Which row each row swaps with, under one turn or mirror
pedu: [-0.98 -1.18 -1.15 -1.51  0.75  0.18 -0.60 -1.97  0.85 -1.27 -0.30 -0.04
 -1.60 -1.07  0.79  1.29  0.34  0.34  2.47 -1.70]
ged: [-0.85 -0.08  0.02 -1.10  0.31  1.00 -2.46  0.17 -1.21  0.87  0.06 -1.48
  0.95  0.31 -0.07  0.03  1.30  1.11 -2.21 -0.76]
Zat: [-1.42 -0.25 -0.91 -0.20  0.17 -0.42 -0.30  1.85  0.16 -3.28  0.12  0.26
  0.46 -0.42 -0.48  1.82 -1.30 -0.76  1.51  0.98]
zipa: [ 0.25  1.08 -2.26 -0.32  0.51 -0.30  0.73  2.50 -0.71 -2.23  0.80  1.12
 -0.33  0.27 -0.36 -1.10  0.89 -0.23  1.85 -0.73]
Fis: [ 0.21  0.58 -0.95  0.56  0.59  0.35 -0.70  0.33  0.42 -1.63  0.59  0.09
 -0.36  0.50  2.39 -1.18 -1.60 -1.17  3.25  0.43]
Voru: [ 1.06  0.24  0.73 -1.06 -0.49  0.86 -1.55  0.53 -0.29 -2.58 -1.66 -2.44
  1.32  0.23  1.23  0.45  0.05 -1.40  0.19 -1.80]
zovo: [ 1.80  2.44 -0.65 -1.25 -0.17 -0.14 -0.18  0.87  1.50  0.04 -0.37 -0.43
  1.43 -0.56  1.23 -0.73  2.13 -0.70 -1.91  1.80]
Govu: [ 1.03 -0.09 -0.14  0.12  0.56  0.42 -1.48  0.36 -0.89 -1.71  0.10 -0.41
  0.29  0.14  1.52 -1.11 -1.04 -0.54  3.87 -0.82]
kam: [-0.85  0.40 -4.30 -0.41 -0.19  0.82 -0.57  1.28 -0.63 -1.24  0.64 -0.55
  0.09 -0.57  1.56 -0.68 -1.17 -0.62  0.14  0.74]
Defiz: [ 1.99  1.30  0.01 -1.30 -0.44 -1.07  0.64  0.02  0.97  1.07  1.65  1.34
  0.06 -1.48  2.68  1.07 -0.87 -0.58  0.18  0.93]
pasa: [ 4.15  1.08 -1.19 -0.75  0.21 -0.68 -0.70  0.27  0.31  0.95  0.20 -0.19
  0.20  0.09  1.78  1.01  1.46 -0.33 -0.90 -0.43]
vuzi: [ 0.15 -0.23 -0.53 -2.05  0.05  1.53 -1.27 -0.29 -0.03 -0.28  0.53  0.21
  0.86  0.83 -0.59 -2.61  0.81 -1.01  2.33  1.35]
nedes: [-1.85 -1.73 -0.38 -1.12 -0.06  1.20 -1.30 -0.05  0.19  1.08  0.80 -0.49
 -0.03 -0.86 -0.76 -0.85 -0.97 -0.82  2.07 -0.51]
Nug: [-0.38  2.12 -1.20  0.42  0.17 -1.48  0.85  1.75  0.65 -1.71  1.08 -0.72
  0.26 -0.79 -0.05  2.58  1.38 -0.06 -0.25  1.43]
vel: [-1.53  0.38 -2.51 -1.13  0.20  0.51 -0.99  0.23  0.14  0.58  0.79  0.88
 -0.07 -1.74 -0.97  2.09 -1.94 -0.65  0.00  0.61]
mazu: [ 1.01  1.32  0.66 -2.01  0.52 -0.80 -0.79 -0.62 -0.40 -0.72 -0.45 -1.27
 -0.25 -0.50  0.91 -2.53  2.07 -0.56  2.65 -0.95]
dusu: [-0.89  1.92  2.23 -1.16 -0.10  0.49 -0.92  0.69  0.19 -1.04  0.36 -0.12
  0.28  0.15  3.54  0.09  2.55 -0.64 -0.24 -0.25]
zige: [ 1.99  1.97  0.99 -1.06  0.38 -0.07 -1.30 -0.52  1.28  1.95 -0.32  0.27
  0.10 -0.99  3.18  1.53  0.69  0.26  0.43  0.10]
tepak: [-0.43 -0.44  1.80 -1.66 -0.09 -0.57 -1.10 -1.04  0.02  0.39 -0.07 -1.50
  0.13 -0.47  0.46  3.38  1.57 -0.14 -0.87  0.17]
sev: [ 2.33  0.68 -0.25 -0.01  0.70  0.14 -1.18 -0.96  0.27 -0.42  0.12  0.55
  0.34 -0.56  2.56  2.28  1.69 -0.01 -2.17  0.72]
tekim: [ 0.52  0.08  0.38 -1.03  1.16  1.12 -0.58  0.71 -0.77 -2.11  1.54  0.56
 -1.15  0.10 -1.03 -2.17  0.20 -0.25  1.55  1.31]
panem: [ 0.76  0.25 -2.43 -2.06  0.10 -0.26  0.44 -0.66  1.07 -1.35 -0.18  1.71
 -0.72 -1.12  0.53 -0.75  0.90 -0.46  3.28 -0.65]
Fimep: [-0.98  0.73 -1.79 -0.04 -0.11  1.01 -0.45  1.44 -0.23 -1.21  0.56 -1.53
  0.95  1.13  0.89  0.17  1.75 -0.70 -2.59  0.93]
Zuv: [-1.58  1.29 -1.82 -1.47  0.17  0.62 -1.13  1.78 -1.47 -0.69  1.41  0.92
  0.72 -0.44 -2.36  0.57 -0.26 -0.21  0.56  0.40]
loro: [ 0.00 -0.51 -1.63 -1.47  0.81  0.43 -0.99  1.05 -0.02 -0.54  0.26  0.61
  0.32 -2.23  1.05  1.04 -1.48  0.73  3.54 -0.30]
Ket: [-0.69 -0.35  1.34 -1.27  0.51 -0.05 -1.11  0.43 -0.23 -1.01  0.28  0.24
  0.41 -0.28  3.69 -1.77 -0.71 -0.45  1.97 -0.50]
tapod: [-1.59  0.78 -2.34  0.18 -0.77  0.38 -0.44  0.26 -0.76 -1.79  1.68 -0.54
 -0.45  0.20 -1.36 -0.22  0.89 -1.57 -0.87  1.37]
kem: [ 0.36 -1.16 -1.06 -0.51  1.55  0.90 -1.49 -0.66 -0.47 -2.90 -0.14  1.83
 -0.02  0.42  0.62 -0.41 -0.54  0.19  2.15  0.30]
befim: [-2.36 -0.13  1.64 -1.51  0.08  0.57 -1.71 -0.70 -0.17 -0.77 -0.14  0.07
  0.33  0.39 -0.58  1.28  2.27 -0.91  2.21 -0.83]
Tevun: [-1.38  1.41  0.29 -2.58  0.09  0.29 -1.79  0.19 -0.01 -0.11 -1.20  0.63
  0.28 -1.03 -1.32  0.44  2.50  1.08 -1.33  0.02]
Piv: [-0.69  0.16 -1.07 -3.15  0.07  1.00 -0.39 -0.47  0.63 -0.03 -0.59  1.57
  0.39  0.80 -2.28  0.20  0.84  0.60  0.21 -0.12]
meb: [-1.64  2.31 -2.90 -0.98  0.75  1.26 -1.11  1.80  0.02 -1.96  0.39  0.09
  0.77 -0.04  0.20  0.29  1.81 -0.58  2.54  0.48]
rol: [ 2.37  2.74 -1.16 -0.41 -1.07  0.02 -0.59  1.83 -0.32  0.25  1.15  0.68
  1.00 -1.68  1.23  0.06  1.44 -2.49  1.24  0.76]
ganol: [ 0.57  1.68 -0.56 -1.55 -0.17 -0.23  1.15  0.21  0.40 -0.90  2.46  1.81
 -0.93 -0.07  0.11  0.48 -0.16  0.06  2.59  1.35]
dugun: [ 0.25  0.70  2.03 -0.43 -0.27  0.08 -0.68  0.59  0.76  1.13  1.11 -1.60
  0.27 -1.00  0.50  0.89  0.06 -0.22 -2.22  1.61]
toles: [ 0.66  0.68 -1.26 -0.41 -0.27  0.69 -1.21  0.78 -0.34  0.31  0.47 -0.81
  0.41 -1.29  4.06  0.56  3.49 -0.91 -0.10  0.01]
levil: [ 1.48 -0.68 -1.00 -0.83  0.64  0.83 -1.94  0.97 -0.48 -1.65 -0.55  0.70
  0.52  1.16  1.20 -1.70  0.13 -1.17  2.55 -1.56]
lod: [ 3.40  2.21  0.41 -0.21 -0.37 -0.70 -0.62 -0.23  0.75  0.84 -0.32 -0.18
  0.61 -1.38  2.30  1.91  0.64 -0.60  0.02 -0.65]
goke: [-0.27 -0.38 -2.80 -0.87  0.03  0.58 -0.84  1.48 -0.37 -0.09  0.51  0.76
  0.22 -1.64  2.43  1.75 -1.86 -0.20  1.98  0.42]
vob: [-0.27  1.32 -0.81 -0.13  0.04 -0.88  0.13  1.65  2.12  0.59 -0.69 -1.15
  0.47 -2.30  1.16  0.70 -0.01 -0.25 -2.29 -0.11]
zeput: [-0.11  0.68  1.73 -0.38  1.42 -0.08 -2.04  0.29 -1.00 -2.56 -0.43 -1.60
  0.54  1.27 -0.10 -0.61  1.24 -1.95  0.20  0.38]
mik: [-1.57  1.90  0.25 -1.47  0.11 -0.72 -0.83 -0.73 -0.16 -0.68 -0.06 -1.60
  0.12  0.08 -0.48  0.24  1.97 -0.84 -2.63 -1.33]
lel: [-0.18  0.45 -2.02  0.51  0.16  0.79 -0.99  1.39  0.41 -0.76  0.45 -0.12
  0.03 -2.27  3.00  3.33  1.02 -0.36 -0.37 -0.12]
Supas: [ 1.17  0.13  0.53 -1.43  0.30  0.59 -2.44 -1.42 -0.47 -1.47 -1.40 -1.56
  0.38 -1.72  1.95  0.09  2.77 -1.12  0.90 -1.30]
Sed: [ 1.70  2.01  1.85 -1.00  0.09  0.86 -0.92  0.61  0.74 -0.45  0.33  0.82
 -0.08 -0.92  0.71  0.28  2.16 -1.33 -2.51  0.74]
guka: [-0.32  0.89 -2.53 -0.52 -0.50  0.18 -0.28  0.45  0.78 -1.42  0.24  1.04
  0.57  0.09 -2.14 -0.04 -1.41 -0.70 -1.15 -0.45]
rin: [-0.18  2.63 -1.22 -2.04  0.14  0.12 -0.54 -1.67  1.10  0.47  0.29 -1.16
 -0.15  0.06  0.33  1.52  3.61 -0.79  0.30 -0.40]
Kadum: [-2.82  0.20 -0.32 -1.00  1.08 -0.20 -1.67 -0.46  0.24 -0.46 -0.97 -2.07
 -0.26 -0.95  1.40  0.42 -0.04 -0.05 -1.84 -0.95]
zitus: [ 2.34  2.03  0.36 -1.29  0.97 -0.63 -0.80  0.75 -0.37 -0.32  0.44  0.90
  0.60 -0.36 -1.98  1.98  0.37 -0.82  0.13  1.86]
duzop: [ 0.86  2.57 -0.13 -0.57 -0.50 -0.73  0.93  1.01 -0.75  0.38  2.33  0.64
 -0.38 -1.82  0.82  2.60 -0.24  0.38 -0.58 -0.17]
voduv: [-2.14  0.62  1.73 -0.97  0.03  0.39 -0.71 -0.03 -1.18 -2.02  0.47 -0.01
 -0.34 -0.11  1.34 -0.64 -0.11 -0.63  1.55 -2.49]
gif: [-0.30  0.65 -0.96 -3.40 -0.28  0.62 -1.64 -1.80  0.64  1.51 -1.50  0.12
  0.02 -0.89  1.38  0.52  0.97  0.10 -1.00 -1.32]
zogu: [ 0.50  0.38 -0.15 -0.18 -0.26 -0.40 -0.63 -1.19  1.26 -0.13 -0.05 -1.96
  0.17 -1.69  3.56  1.78  0.56 -1.77 -0.68 -1.37]
Zab: [-0.38 -0.28 -0.34 -1.82  0.16 -0.77 -0.50 -1.78  1.01  0.08 -1.26 -1.21
 -0.62 -0.97  3.44  1.11  0.03 -0.56 -0.12 -1.70]
toze: [-1.26 -0.03  1.30 -0.98  0.12  0.62 -0.74  1.04  1.18 -1.40  0.10  0.52
  0.24 -0.43 -1.25 -1.11 -2.09 -0.71  1.13  0.80]
zos: [ 0.87  1.20  0.81 -1.45 -0.39  0.34 -0.62 -0.25 -0.64  1.23  0.48  0.19
 -0.13  0.32  1.07  0.86  3.84 -0.99 -0.84 -1.91]
kuvod: [ 3.24  0.46 -1.12 -1.75 -0.56  0.50 -0.36  0.68 -0.73 -0.26  0.54 -1.07
  0.77 -0.74 -1.05  2.36 -1.06  0.16  1.29  0.22]
gosa: [ 2.64  0.95 -2.91 -0.39 -0.04  0.11 -0.53  0.55 -0.42 -1.86  0.57  0.24
  0.15 -2.56  0.06  1.07  0.31 -0.97  2.01  1.04]

pedu pairs with lel
Ket pairs with Defiz
kem pairs with sev
toles pairs with panem
tapod pairs with Tevun
tekim pairs with Sed
gif pairs with kam
Govu pairs with lod
ganol pairs with dusu
dugun pairs with toze
zovo pairs with vuzi
zos pairs with zipa
kuvod pairs with Voru
Supas pairs with gosa

